In the rows, 128 means zero.
Named turns come first, each shown by rows before and after it. Which turns, in which order, take the first row of each pair that follows to the second? Write the first one first, as in the answered first pair.
turn gekab:
[159 132 117 122 128  92 166  89 132 159 123 123  89 116 145 161 143  93
 147  84 190 139 108 102] => [160 145 133 128 149  75 165 117 117 157 127 111  97  83 145 129 142 118
 118 105 189 124 113 109]
[127 135 118 167 102  84 141 124  79  71 109 109 162 152  91  58 144 148
  99 155 148 133 134 132] => [159 154  89 144  73 129 127  99  68  97 118 122 164 195 101  89 108 105
 126 135 134 146 149 132]
[103  89 127 162 115  95 137 151 141  74 112 124 137 116  88 122 138 153
 117 134 164 130 113 129] => [178 133 103 113 100 133 111 143  96 102 117 133 139 134 116 116  65 141
  97 136 145 127 145 143]
turn rasit:
[105 123 131 120 104 100 141 108 147 130 132 133 131 143 115 153 150 134
 146 117 146 137 129 125] => [106 122 128 119 103 109 132 107 152 136 137 141 124 151 118 166 139 127
 152 122 135 132 140 128]
[117  88 151 168 124 102 135  94 139 120 136 135 126 137 153 143 165 119
 135  95 162 143  87 106] => [118  91 148 165 115 131 133  89 156 118 137 146 132 157 149 151 161 107
 139 102 135 147  92 113]
[138 138 128 127 141 148 128 141 120 151 122 110 118 111 139 154 117  93
 130 160  67 101 153 120] => [144 138 139 128 160 103 143 141 105 155 114 100 108  82 142 139 125 105
 117 155 104 103 140 120]
turn Kasa:
[137 133 112 114  64 157  98 121 137 127 105 120 175 183  85 136 105 142
 131 129 113 128 105 131] => [113 120 121 133  62 117 118 110 139 137 104 115 150 164  81 154 140 137
 151 105 170 131  85 117]
[139 114 117 140 132  96 120 144 139 110 128 117 108 137 145 122 117 154
 122 145 162 132 120 145] => [139 113 123 134 135  92 124 145 142 124 135 115 105 138 149 125 117 145
 122 144 158 128 131 148]
[121 114 128 123 119 130 123 114 140 145 136 139 101 147 139 175 131 100
 152  96 153 138 149 123] => [128 126 125 114 120 155 110 123 137 147 142 150  99 157 141 170 110 101
 146 114 121 132 157 129]
[118 131 136 128 124 117 173 133 152 141 108 118 110 108 135 147 141 127
 152 108 150 134 106 109] => [123 139 146 111 143 130 160 146 158 152 123 128  98 106 154 141 130 117
 138 119 124 118 127 105]
turn fik:
[140 138 120 120 164  94 191 135 159 144 147  90  84  95 134 100 143  95
 133  84 115 107 107  73] => [ 89 112 116 156  72  71 112 129 111  95 109 128 105 158 108 164 171 138
 143  87 188 140 151 138]
[115  91 143 147 166 123 131 145 136 152 140  98 100 102 109 148 144  80
 169 110 158 122 108 126] => [ 96  90 135 170 118 124  88 150 114 100 110 106 145 138  79 142 149 119
 148 139 149 135 120 162]
[108 135 145 119 136 170  96 159 153 132 140 155 132 151 152 137 125 120
 130 155  61 111 167 142] => [109 134 151 111 152 164 105 153 157 161 147 158 103 143 164 156 127 104
 138 134  83 110 174 136]
Then:
Each pair is 2 to 3 turns apart.
[ 97  99 150 151 110  70 126 135 110  93 102 117 146  89 100 106 171 177
  86 118 197 149 126 159] => [153 125 129 102  96  98 111 109  74 149 121 141 110 111 139 153 108 125
 107  85 227 151 173 157]
gekab, Kasa, Kasa
[129 130 147 101 147 144 130 145 160 172 126 130  76 141 143 145 112 104
 148 140 108  86 158 140] => [100 109 163 136 163 102 158 146 160 153 112 108  83 105 125 124 148 130
 140 140 142  92 123 133]
gekab, rasit
[105 115 125 137 166 107 134 134 173 138 126 141 105  92 118 142 146 113
 135 134  92 105 146 117] => [106 121 109 147 143 118 120 134 166 103 113 136 146 112  94 122 144 137
 118 152  76 117 140 138]
fik, fik, Kasa
[ 81 115 156 159 180  98 151 143 164 107 135 121 113  90 120 109 172 140
 121 132 126 116 104 102] => [ 75 114 147 173 155 103 131 148 154  89 120 125 134 109 112 105 178 163
 110 144 121 120 103 124]
fik, fik
[129 140 146 121 131 137 136 130 100  97 152 114 153 153 121 115 102 134
 107 165 101 145 163 143] => [ 94 119 159 140 116 110 132 122 106 101 150 126 135 150 115 156 133 128
 128 144 147 149 168 144]
fik, fik, gekab
[141 131 115 128 115 158 121 138 105 105 112 162 140 161  98 114 114 149
 114 153 118 133 130 148] => [151 131 118 116 146 154 178 113 134 148 130 138 102 127 113 121 125 102
 149 116 140 129 110 104]
fik, rasit, gekab
[107 106 137 162 136 101 157 132 179 109 101 135 132 136  88 127 146 139
 149 124 180 121 120 119] => [135 119 111 142 108 149 141 108 176 133 107 147 139 174 103 157 117 104
 168 106 163 132 137 126]
gekab, gekab
[156 134 132 100 115 109 148 118  85  98 114 122 103 106 136 147  97 128
 138  77 151 126 151 111] => [123 117 149 101 141 127 144 131 128 112 131 143  78 116 139 166 108 114
 151  79 108 111 167 102]
Kasa, gekab, Kasa
[104  72 157 141 160  98 154 169 159 135 112 153 137 141 124 108 189 140
  87 117 143 110  68 109] => [178 113 148  95 175 114 131 172 111 172 125 152 121 126 167  98 124 132
  65 111 146 101 103 110]
Kasa, gekab, rasit
[115  92 102 160 121 122 143  79 148 104  84 132 156 164 104 161 149 131
 153 151 112 128 131 160] => [130 106 128 127 151  90 151  85 129 157 102 136  96 123 148 186 139 112
 151 120 168 115 158 142]
fik, gekab, fik
[132 124 108 108  86 136 133 119 117 151 112 112 159 113  78 128 106 158
 157 123 152 144 147 145] => [136 130 105 104  89 155 123 128 112 149 116 113 159 118  84 125 104 164
 153 133 141 141 152 148]
gekab, gekab, rasit
[159 151 106 100 136 170 113 144 100 134 124 135 158 116 111  75  90 119
  87 166  64 133 118 134] => [122 136 105 105  82 144  63 133  68 120 107 162 149 157 109 139 115 137
 103 153 131 151 152 168]
fik, fik
[111 130 127 144 134 171  88 145 127 105 124 151 138 164  94  99  97 154
 106 150  96 117 144 113] => [103 128 134 154 144 161  88 158 138  98 117 144 137 154  87  95 108 156
 108 153 102 113 141 114]
gekab, gekab
[ 65  85 133 165 111 153 131 126 190  77 131 128 157 149  81 123 167 123
 162 137  60 111 100 131] => [ 83  95 147 143 153 168 147 127 205 131 164 133 113 137 109 135 147  80
 173 124  50  96 117 105]
fik, Kasa
[100 112 134 131 121  89 134 174 125 150 189 102 108 109 132 141 135 132
 142 131 126 134 152 152] => [122 121 121 131 120 102 130 185 117 125 180  94 137 105 131 106 121 149
 121 147 112 136 143 167]
Kasa, rasit, Kasa
[130 129 132 132 155 119 150 123 125 143 144 112 133 104 159 108 129 121
 118 115 131 123 108 118] => [126 133 125 144 134 128 132 128 106 116 129 109 156 118 144  97 133 150
 103 137 116 140 103 140]
fik, fik
[145 123 142  84 137 127  64 170  58 156 149 178  95 170 143 158 117 165
 113 148 118 117 169 164] => [ 72  72 142 140 112 110  90 147 107 127 134 175 103 180 106 191 191 155
 156 125 148 130 137 153]
Kasa, gekab, Kasa
[216 140 115 112  88 138 148 127  85 128 104 116 205 128 133 127  87 121
  90 129 143  91 100 121] => [223 140 118 109 103 140 157 130  92 138 112 114 192 119 138 122  89 112
  97 125 146  83 100 108]
fik, fik, fik
[162 132 113  90 109 173 117 116 126 159 119 143 146 152 139 174 102  93
 139  95 127 166 115 121] => [107 101 131 119 112 155 139 118 160 142 112 139 140 146 119 181 150 100
 161  87 143 170  93 118]
gekab, gekab, gekab
[139 149 130 139 167 104 179 137 137 134 148 108 113  83 138  82 118 122
 106 131 121 114 114 103] => [125 144 110 149 111 144 122 142 131  85 123 132 162 148 110  93 111 146
 102 160  75 129 128 142]
fik, fik, rasit
[104 137 132 130 159 161  78 146 153 159 163 178  78 121 142 117  94 130
  78 137  48 116 162 124] => [ 69 109 126 155 142 170  90 128 191 149 154 178  82 145 116 135 132 123
 108 130  40 130 142 120]
gekab, fik, fik
[168 143 113  96 145 163 132 112 125 160 144 136 119 135 150 133  97  92
 142 116 131 117 137 110] => [ 99 105 131 149 145 132 152 116 172 133 129 130 125 128 110 138 165 112
 160 117 130 121 102 102]
gekab, rasit
[105 134 163 153 141 133  75 163 118 119 141 161 118 147 152 156 139 133
 102 151 109 118 175 165] => [117 138 145 160 126 116  87 161  95  97 117 142 152 132 134 116 140 158
  88 167 122 131 145 171]
rasit, Kasa, Kasa
[ 93 125 128 139  91 117  99 116 127 128 134 139 129 147 117 156 133 141
 133 126 178 160 143 134] => [ 97 123 143 145 141 103 148 118 160 133 143 107 130 103 113 109 148 135
 125 128 156 145 101  96]
fik, Kasa, Kasa
[142 148 128 144  93 116 111 130 100 133 134 127 119 135 109 119 107 151
 113 118 154 151 132 149] => [138 153 131 141 115 116 111 146 107 124 139 121 124 126 112  97  99 155
  98 134 116 139 128 144]
Kasa, Kasa, fik
[152 125 147 123 130 122 139 122 111 111 128 106  83 101 118 141 155 124
 128 122 184 134 122 119] => [174 136 125 116 111 143 107 127  88  84 115 112 122 125 113 126 130 146
 111 150 154 140 129 140]
gekab, fik
[154 135 118 124 127  91 114 128  68 110 103 126 129 112 115 100 118 165
  95 128 162 153 136 140] => [153 137 131 128 149  86 125 135  81 114 109 118 129  96 127  81 121 164
  88 130 138 141 126 131]
Kasa, fik
[ 82 107 124 142  81 140  95  76 146 133 130 174  98 175 112 192 193 116
 194  95 172 159 150 138] => [121 126 132 118 161 158 176  79 188 176 167 141  70 117 140 142 174  77
 193  87 116 128 108  76]
fik, fik
[137 156 114 125 145  78  90 184  89 127 143 131 133 117 134  94 105 174
 103 122 135 126 157 160] => [103 123  90 158 137 123 137 153 168 102 141 128 167 145  86  87 151 138
 160 118  72 136  99 137]
gekab, fik, gekab
[140 150 157 104 158 120 109 159 117 154 149 145  98 121 172 146 105 118
 112 140 131 111 168 129] => [158 147 104 124  94 134 119 122  95  99 110 120 173 150 122 109 110 152
 110 153 140 151 123 149]
Kasa, Kasa
[135 138 127 113 167 149 140 129 150 163 155 138 113 110 143 138 119 108
 119 130 104 120 132  95] => [148 138  94 130 121 158 146 103 130 116 121 125 167 126 101 109 122 126
 119 139 109 148 100 113]
Kasa, Kasa
[155 144 109 132 109 127 107 124 133 108 140 145 125 145 122 106 102 138
 107 119 118 143 153 158] => [131 128 124 144 141 132 140 119 176 124 158 141  99 131 121 119 125 110
 137  99 107 134 140 135]
fik, gekab, Kasa
[183 134  91 116  90 146 161 109  56  98 117 123 156  95 139  86  97 138
  70 139 145 144 124 122] => [148 113 114 122  86 104 157 104  61 126 126 138 106  91 155 145 122 127
  95 110 213 143 150 123]
fik, fik, Kasa
[178 133 124 109 180 138 161 119  86 132 135 121 134  93 140  97 102 134
 108 156 101 112 128 129] => [126  94 132 128 147 100 147  97  83 147 125 145  94 112 133 177 143 118
 148 117 180 130 157 138]
fik, gekab
[129 142 113 119 125 140 116 112 112 162 151 136  76 165 146 157 108 124
 130 115 166 142 178 127] => [120 151 121 131 144 162  97 151 126 126 151 133 112 165 138 109  98 159
  97 159  84 131 167 135]
gekab, Kasa, Kasa
[138 131 141 135 134 104 130 117  97 138  99 107 119 142 165 140 112 134
 120  90 147 125 104  90] => [109 113 143 146 131 121 133 113 131 131 103 123 114 160 151 160 130 116
 142  91 117 124 100  90]
Kasa, Kasa, gekab
[ 99 124 106 141  92 125 117 109 134 141 126 127 142 161 127 177 116 126
 154 105 158 149 130 137] => [107 137  98 149 126 144 142 130 156 122 125  99 177 142 115 105 109 140
 129 141  89 138  97 118]
fik, gekab
[125 149 131 102 115 163 107 125 134 150 139 147 145 145 155 153  95 164
 112 147  98 123 137 126] => [ 88 131 158 129 142 104 127 142 143 139 124 131 131 103 152 143 132 186
 106 142 144 118 116 116]
rasit, gekab, gekab
[141 126 113 121  93 172 119 112 156 143 150 137  80 159 149 190  98  87
 140  94 126 138 191 132] => [135 129 137 122 127 170 106 156 169 138 159 134  81 146 148 163  93 105
 112 130  72 119 201 133]
gekab, Kasa, gekab
[144 147 108 114 150 144 164 111 140 130 116 102 147 115 122  83 125 104
 123 132 107 112  88 104] => [125 134 126 127 128  89 124 132  98 111  95 110 143 109 122  98 134 159
  88 143 166 122 124 141]
fik, gekab, fik
[121 112 107 112 159 125 101 105  89 150 137 156 125 141 135 190 108 132
 135 134 167 129 147 131] => [120 122 117 113 177 137  89 138 103 129 133 152 146 138 131 154 102 148
 111 174 107 116 147 141]
gekab, Kasa, Kasa
[101 132 131 141 146 104 159 141 139 131 128 109 114 114 107 116 136 118
 136 123 127 130 109 125] => [123 144 122 123 136 144 146 136 142 141 133 123 121 144 114 120 109 103
 141 133  89 129 128 130]
Kasa, Kasa, gekab
[123 145 159 146 149 100 105 166 118  98  99 101 151 118 108  78 126 179
  85 169  84 124 110 154] => [ 91 123 156 151  97  96  67 132 105 110  97 147 120 170 109 175 142 159
 132 124 152 142 159 182]
rasit, fik, fik
[164 150 124 105 112 149 102 128  97 139 124 127 132 159 156 122  98 131
 123 142 119 137 160 144] => [125 118 127 147 120 133 167 103 147 129 118 102 140 143 127 113 161 105
 169 114 137 141  97 111]
Kasa, fik, gekab
[105 138 136 129 156 145 130 142 145 117 144  99 140 130 103 102 127 134
 126 135  96 121 103 126] => [102 132 122 130 129 127 148 107 135 119 135  91 137 136  98 126 146 118
 154 111 148 136  94 123]
gekab, Kasa, Kasa
[143 122 113 120 118 130 136  96 141 152 128 171 103 128 133 184 159  91
 188 104 127 148 138 123] => [141 130 100 145 129 135 162 114 159 110 116 141 153 107 105 100 170 119
 165 143  77 136  81 115]
fik, Kasa, fik
[178 151 117 104 125 159 141 115 111 141 130 139 148 129 129  91 101  98
 122 150  81 120 145 121] => [107 121 170 124 157 111 136 142 140 159 147 153  92 103 140 138 148 103
 129 141 105  99 170 117]
fik, gekab, Kasa
[124 123 140 132 120 128  64 140 116 116 103 124 135 141 115 139 129 133
 118 160 121 125 145 163] => [144 131 142 112 134 137  62 136 120 145 123 126 115 137 129 154 109 109
 127 145 121 117 157 147]
fik, fik, Kasa
[155 106 126 140 137 107 155 116 149 114 137  81 146 127 133 121 117 110
 123 133 153 164  90 119] => [147 106 124 148 128 105 145 118 141  99 127  87 157 126 128 124 119 115
 123 137 157 169  95 128]
fik, fik
[ 79 107 175 147 133  71 106 166 121 107 115 137  95  84 108 125 161 187
 103 149 171 131 145 148] => [182 156  92 109  79 153 119 108  89  98  98 114 167 136  92  77  87 154
 109 149 139 163 114 155]
gekab, fik, Kasa
[122 124 157 121 176 111 152 140 151 141 147 114 112  93 126 120 148 119
 116 128 103  99 108  95] => [118 119 131 120 102 150 111 109 133 144 140 151 121 165 120 184 132  92
 151 111 123 124 144 130]
Kasa, gekab, fik
[161 147 129 112 151 116 144 119 110 140 133 114 116 104 142 105 109 119
 118 130 137 133 120 108] => [144 130 121 132 121 110 138 113 102 112 111 115 140 113 125 100 124 146
 114 139 157 144 117 127]
fik, fik, Kasa
[143 159 124 103 125 139  87 146  98 110 137 129 140 157 144 117 109 159
 123 139 108 128 165 105] => [135 153 130 109 126 127  88 138  95 126 142 139 121 152 158 147 116 152
 134 122 131 126 188 102]
fik, fik
[102 120 120 120 129  85 129 145 115 137 138 132 139  94 118  74 111 135
  85 152 145 118  79 112] => [ 88 107 109 136 111  80 142 119 123 137 132 133 140 105 105 102 132 122
 116 125 175 124  70 106]
gekab, Kasa, gekab
[ 87 127 134 114  83 175 100 116 134 131 118 139 129 196  88 161 107 119
 174 138  79 139 133 140] => [ 87 131 145 103 107 162 122 112 140 164 134 144 101 174 103 179 112  97
 188 122 100 126 135 128]
fik, fik
[136 135 118 129 141 137 166 121 140 137 105 108 146 136 113  91 115 135
 117 140 117 129  95  98] => [144 143 123 118 134 102 139 125 102 145 102 117 123 122 130 102 106 149
 103 130 176 130 122 108]
Kasa, fik, gekab
[ 93 123 146 137 108 117 105 162 143 143 136 142 131 111 126 164 152 136
 149 111 146 146 146  99] => [137 143 135 108 127 145 121 155 145 173 156 132 130 106 139 142 116 110
 140 109 111 139 146  87]
fik, gekab, fik
[114 104 140 122 121  90 151 132 127 149 141 119 119 149 138 153 142 127
 147 121 179 160 145 112] => [142 113 138 113 156 102 174 136 145 156 152  96 127 124 142 111 134 121
 140 134 132 154 124  86]
fik, fik
[144 159 108 111 165 167 168 124 168 163 159 113  96 117 131 107 111  96
 142 117  84 114 118  98] => [122 139 103 120  98 140 136  95 133 159 139 139  86 151 125 180 128 102
 168  78 174 141 147 130]
Kasa, fik
[129 105 136 150  80 116 110 138  99 113 115 133 143 160 112 116 113 171
 109 109 199 174  85 167] => [145 114 129 131  68 154  95 137 105 118 123 154 146 187 117 127  89 155
 116 110 158 173 109 174]
gekab, rasit
[ 83 129 153 163 130  93 132 121 136  88  96 117 147 105  91 113 176 161
  99 141 159 132 112 151] => [122 148 155 132 186 130 148 145 158 129 133 114 129  89 119  83 140 130
  93 156  81 103 124 125]
fik, Kasa, Kasa
[153 168 101 103 128 179 143 101 115 111 131 152 120 120 157  96  79  91
 148 102 141 155 108 120] => [ 84 129 115 137 123 172 162  96 159 100 124 158 113 127 130 124 137  89
 182  98 148 157  86 112]
rasit, gekab, rasit
[134 128 136  91 125 122 102 153  98 187 144 144 108 171 168 163 114  94
 111  85 156  92 171 136] => [105 109 121 126 150 158 157 151 172 147 137 110 161 168 116 103 145  95
 125 118  60  89  89 104]
fik, gekab, fik
[111 107 128 145 143  87 153 157 139 124 128 117 139  94 132 145 186 143
 126 138 134 107 111  96] => [108 109 123 149 146  93 148 160 137 110 124 115 153 102 123 129 180 154
 119 151 124 108 107 105]
fik, fik
[122 178 156  96 140 144 107 172 123 171 154 154 105  88 159 156 129  90
  99 157 116 120 159  97] => [115 176 158 103 125 138  98 161 113 164 145 164 104  95 153 169 136  92
 110 150 138 123 170 105]
fik, fik, fik
[116 137 173 110 168 118  99 180 124 146 152 157  94 127 169 153 105 138
 114 145 113 109 182 117] => [124 143 167 110 177 124 101 179 125 138 153 148 113 123 163 132 100 142
  98 158  91 106 174 120]
fik, fik
[155 147 114 116 115 154 109 120 118 138 145 145 126 140 116 129 100 121
 141 126 111 141 140 125] => [109 123 141 135 146 133 115 154 155 135 151 141 115 127 106 133 133 132
 139 140  89 122 133 117]
gekab, Kasa, Kasa
[102  90 145 143 105 138  96 159 133  91 125 162 127 163 105 150 153 185
 126 139 112 128 147 152] => [162 125 134 108 175 146 168 150 149 139 154 118 117  97 134  86 125 148
 112 132  88 109 103  91]
gekab, Kasa, fik
[150 132 108 121 121 152 135 106 134 126 124 123 153 137 118 120 122 122
 138 139 117 138 107 127] => [157 141 116 119 127 138 132 117 124 124 123 117 156 121 122 104 120 131
 124 144 112 135 110 132]
gekab, gekab
[134 130 110 132 101 136 113 121 104 106 121 148 153 161 112 118 136 131
 130 131 126 141 124 143] => [144 133 106 127 110 139 125 127 109 100 122 134 160 153 111  98 125 127
 123 135 111 138 110 137]
fik, fik, fik
[ 95 124 145 143 138 110  95 161 133 144 138 127 135 141 114 152 132 138
 107 173 122 111 172 141] => [112 129 120 128 129 141 103 135 149 157 144 138 140 167 114 165 115 102
 132 156 105 116 174 133]
fik, gekab, fik
[117 106 106 123 123 119 154  93 145 124 117 111 131 126 118 138 163 120
 152 103 153 117  77 126] => [151 133 102 107 127 117 124 119 103 111 101 100 153 122 129  95 118 157
  95 142 129 109  89 141]
fik, gekab
[176 154 109 112 103 128 125 108  88 158 120 134 125 132 161 133  83 112
 130 116 168 139 155 132] => [ 91 101 140 176 130  89 158 121 149 112 111 117 130 101 119 119 173 137
 143 128 162 131 103 116]
gekab, fik, Kasa
[133 146 116 123 108  92 145 120 126 128 122 107 123 134 136 118 146 123
 141 111 187 147 114 126] => [123 144 104 137 100 110 136 122 129  99 111 100 149 147 119  98 141 136
 136 129 159 149 100 131]
fik, gekab, gekab
[106 104 113 125  97 124  95 138 112 114 110 153 152 148 121 146 139 139
 135 145 173 141 144 160] => [139 136 120 110 154 130 110 170 120 133 130 130 152 102 139  84 113 145
 100 173 120 112 127 137]
Kasa, gekab, fik
[138 136 117 121 123 134 101 121 113 130 108 152 150 145 144 113  81 110
 125 143  99 106 147 148] => [123 129 128 131 155 119 130 135 134 132 116 139 151 112 140  88  88 113
 114 150  82  94 122 131]
gekab, fik, gekab
[110  99  97 128  88 143 159  73 144 177 112 120 143 164 118 149 175 129
 145 114 113 118 128 145] => [104 109 132 137 112  84 136 118 104 160 100 117 139 121 129 105 175 189
  78 142 136 115 144 165]
gekab, fik, fik
[131 109  77 113  91 133 131  76 148  99 113 115 158 164 119 198 138 129
 133 136 123 141 123 128] => [113 102 110 107 139  88 158  90 158 127 133 104 108 108 137 194 160 119
 124 119 162 121 123 102]
fik, gekab, fik
[151 155 126 107 163 120 145 145 114 133 121  97 128 108 134  78  91 144
  96 135 112 123 105 116] => [121 130 138 110 128  95 129 118 110 155 119 131  87 129 140 162 119 121
 138  93 191 137 136 126]
fik, gekab
